[[-18 -25  -3  -8 -20  64  32]
 [-22  50 -24 -10  34  -9   8]
 [ 46  14 -28 -28   5 -27  -1]
 [-18  35   6  -3 -31  48   4]
 [ -4  22  -2 -39   4  10  25]
 [-30  31  -7  17  -3 -27 -15]
 [ -9  61  70  52 -13 -13   0]]
:
[[-18  -3 -20  32]
 [-22 -24  34   8]
 [ 46 -28   5  -1]
 [-18   6 -31   4]
 [ -4  -2   4  25]
 [-30  -7  -3 -15]
 [ -9  70 -13   0]]

[[  7   9   7  13 -17   4  -9  31  33  31]
 [-18  39  24 -15 -17  15 -48 -20  15  25]
 [-17   0  -1  18 -12  37   6 -12 -10  -2]
 [ 26  19  21 -32 -18 -22   2  15  26  15]
 [ -5 -14  -7 -17   5   3  29 -45 -53 -56]
 [ 12 -28 -24   0  28 -32  17  28  12   7]
 [ -8  41  36  -2 -35  10 -34 -33 -22 -27]
 [ 23 -26 -15  24  26 -29  -4  79  64  66]
 [-16  19  18  11 -17   8 -45 -29 -27 -23]]
:
[[  7   7 -17  -9  33]
 [-18  24 -17 -48  15]
 [-17  -1 -12   6 -10]
 [ 26  21 -18   2  26]
 [ -5  -7   5  29 -53]
 [ 12 -24  28  17  12]
 [ -8  36 -35 -34 -22]
 [ 23 -15  26  -4  64]
 [-16  18 -17 -45 -27]]

[[ -4  -7  19  -2  -6  -4   0  33   5 -77   0  -1 -64  24  20  49]
 [  1  -3 -10   2   6  -1   1  17 -24  72  -2  -7 -85 -13   9 -17]]
:
[[ -4  19  -6   0   5   0 -64  20]
 [  1 -10   6   1 -24  -2 -85   9]]

[[ 51  47  21  33   4  53]
 [ 48 -60 -82  17  18 -55]
 [ 89  54  92  27 -32 -59]
 [-11  16 -69  19  -4 -23]]
:
[[ 51  21   4]
 [ 48 -82  18]
 [ 89  92 -32]
 [-11 -69  -4]]

[[ -5 -19  24]
 [ 10   0 -37]
 [-66   6  59]
 [  1   0   5]
 [-24 -24   0]
 [  0   0   3]
 [-38   6  17]
 [ 20  23 -64]
 [-22   0  15]
 [-17  23   0]
 [ 11 -32  51]
 [ -1  25 -48]]
:
[[ -5  24]
 [ 10 -37]
 [-66  59]
 [  1   5]
 [-24   0]
 [  0   3]
 [-38  17]
 [ 20 -64]
 [-22  15]
 [-17   0]
 [ 11  51]
 [ -1 -48]]

[[ 13  -2  -6  -2  -1  16  12 -77   1   2  -1  17  10  31  27 -27]
 [-22   0   1   2   1  24 -17  23   0  -3  -5 -27  14 -50 -41   6]
 [ -6  -1  -2   3  -1 -18  12 -22   1   5  93  -8 -10 -22 -16 -17]
 [  7  -1  -4  -1  -1   7   8 -46   1   2  11   9   4  15  13 -18]
 [ -4  -2  -4  -1   0  57 -12 -52   0  -4 -65  -5  33  -5  -4 -15]
 [  7   1   3   0   0 -34   7  32   0   2  19   9 -20  16  12  12]]
:
[[ 13  -6  -1  12   1  -1  10  27]
 [-22   1   1 -17   0  -5  14 -41]
 [ -6  -2  -1  12   1  93 -10 -16]
 [  7  -4  -1   8   1  11   4  13]
 [ -4  -4   0 -12   0 -65  33  -4]
 [  7   3   0   7   0  19 -20  12]]

[[ -1  -3   2   0  34  -8 -22   1   0  44 -25  18 -51 -41 -19]
 [ -2  -6  -3   0  28   6 -74   0  -1 -31  14  16  31  26 -21]
 [  1   2   0   1  25 -22  47  -1  -6 -72 -14  14 -22 -17  13]]
:
[[ -1   2  34 -22   0 -25 -51 -19]
 [ -2  -3  28 -74  -1  14  31 -21]
 [  1   0  25  47  -6 -14 -22  13]]
---
[[ 62 -31  31]
 [ 21 -54 -82]
 [  7  29 -37]
 [ 66  74  29]]
:
[[ 62 -31]
 [ 21 -54]]

[[-16   3   0 -70]
 [-43  29  33  -2]
 [-37  39  43 -25]
 [ -2  56 -15  -6]
 [ 14  13 -20  77]]
:
[[-16   3]
 [-43  29]]

[[ 15  78]
 [-10  58]
 [ 16 -52]]
:
[[ 15  78]
 [-10  58]]

[[ 29 -53 -13 -25 -24]
 [-40 -73  70 -13 -42]
 [-21 -42  46  -6 -53]]
:
[[ 29 -53]
 [-40 -73]]

[[ 27  27 -43  59]
 [ 23 -41 -42 -53]
 [-30   8  35  67]]
:
[[ 27  27]
 [ 23 -41]]

[[ 18  21  35  41 -38]
 [ 18  18 -41  26  13]
 [ 28   9 -30  43  14]
 [-39 -24  -1 -10 -19]
 [ 36  -6  57 -66  -7]]
:
[[18 21]
 [18 18]]
